In the rows, zero is written as 128.
Rotation paths and how fast each direction turns (degrees a step):
Each turn is a multiple of 5 degrees from 10 to 175, or 0.
Each row of a path follows its step; steps can be skipped.

step 0: [139 127 109 123 130 124 123 121 135 125 129 122 133 121 123 120 118 129
 125 131 137 135 121 126 121 130 133 120 138 130 125 120 130 135 135 125
 130 131 118 122 117 128 123 133 120 120 138 122 121 138 137 135 131 126
 128 135 132 132 139 120 128 126 124 139 139 121 141]
step 1: [120 124 134 126 116 123 124 120 132 127 133 128 122 134 113 137 131 126
 121 120 112 128 118 131 116 135 131 124 136 121 126 117 134 129 133 126
 127 123 122 134 118 136 136 141 125 128 136 131 132 114 143 123 137 125
 129 126 127 125 130 125 131 122 128 121 137 126 129]
step 2: [123 121 132 125 131 129 141 117 126 134 133 121 128 133 124 129 133 118
 119 128 125 123 126 124 125 121 136 127 124 127 126 135 127 115 121 132
 121 124 127 139 139 130 133 134 128 125 128 140 124 133 126 135 139 115
 133 125 120 122 115 139 149 121 129 137 124 129 129]
step 3: [133 124 133 134 116 138 149 138 118 132 117 127 131 139 131 122 133 129
 143 128 125 121 130 127 124 119 120 130 128 122 142 134 118 127 127 133
 126 127 122 134 126 138 129 121 126 117 123 125 121 133 127 134 119 122
 130 125 129 123 116 130 125 134 127 118 128 137 132]
step 4: [136 124 136 115 129 126 127 132 118 124 129 135 125 127 128 127 132 120
 140 120 144 135 128 116 128 130 125 138 112 122 133 119 127 132 123 128
 123 121 135 125 138 127 115 131 125 129 130 121 131 129 121 123 126 134
 129 135 127 133 127 123 120 144 124 120 116 137 123]
step 6: [121 132 115 124 128 126 117 135 136 122 140 130 130 113 128 127 124 137
 135 119 129 133 118 123 129 142 123 130 141 120 131 135 138 135 130 124
 129 136 130 131 124 129 126 137 128 127 136 125 124 123 135 142 122 131
 122 123 125 126 122 127 128 118 128 136 134 110 131]
step 8: [126 125 129 125 120 115 138 123 117 132 120 123 142 130 131 121 135 128
 122 135 120 118 120 128 123 117 136 126 131 132 121 135 119 124 134 135
 122 122 128 133 123 127 128 141 122 125 127 120 132 130 132 128 127 127
 125 138 129 114 131 136 146 127 117 135 134 136 127]
step 10: [143 122 135 124 125 130 133 124 122 123 138 140 130 134 126 127 122 119
 131 134 138 138 128 125 130 125 126 130 118 127 117 119 129 118 120 138
 122 138 127 132 136 142 123 122 125 124 132 128 126 129 122 133 130 127
 135 138 130 128 118 120 113 118 138 124 121 132 120]
step 11: [125 124 134 129 138 138 128 122 129 120 135 132 132 133 124 133 122 136
 129 129 136 135 134 122 119 137 121 124 127 118 141 135 129 131 129 126
 131 137 139 119 124 143 124 129 123 141 123 137 133 138 123 134 122 127
 122 135 136 126 118 121 126 135 125 115 136 121 139]
Speeds:
[128 126 128 130 128 129 129 125 129 129 130 126 128 131 127 128 130 126
 125 131 128 130 127 128 127 126 126 128 129 130 129 126 130 126 130 130
 128 126 130 128 125 133 128 129 128 128 128 126 127 125 128 129 129 127
 129 129 128 129 128 128 128 128 130 128 124 129 132]	45
[128 129 130 126 129 126 128 124 127 125 126 129 130 127 129 129 129 126
 126 128 125 129 127 128 130 129 127 127 126 129 128 126 125 128 129 129
 124 126 132 126 129 128 130 124 129 129 129 131 129 128 129 129 127 127
 129 130 127 128 126 128 127 128 129 130 129 128 128]	125
[125 131 130 131 128 128 130 129 126 125 128 127 129 126 125 128 126 127
 130 131 129 125 125 131 128 127 132 127 129 126 127 127 127 129 127 130
 129 126 129 130 129 131 127 128 128 128 128 128 128 128 128 126 129 128
 128 127 126 129 127 131 128 129 128 130 127 130 129]	60
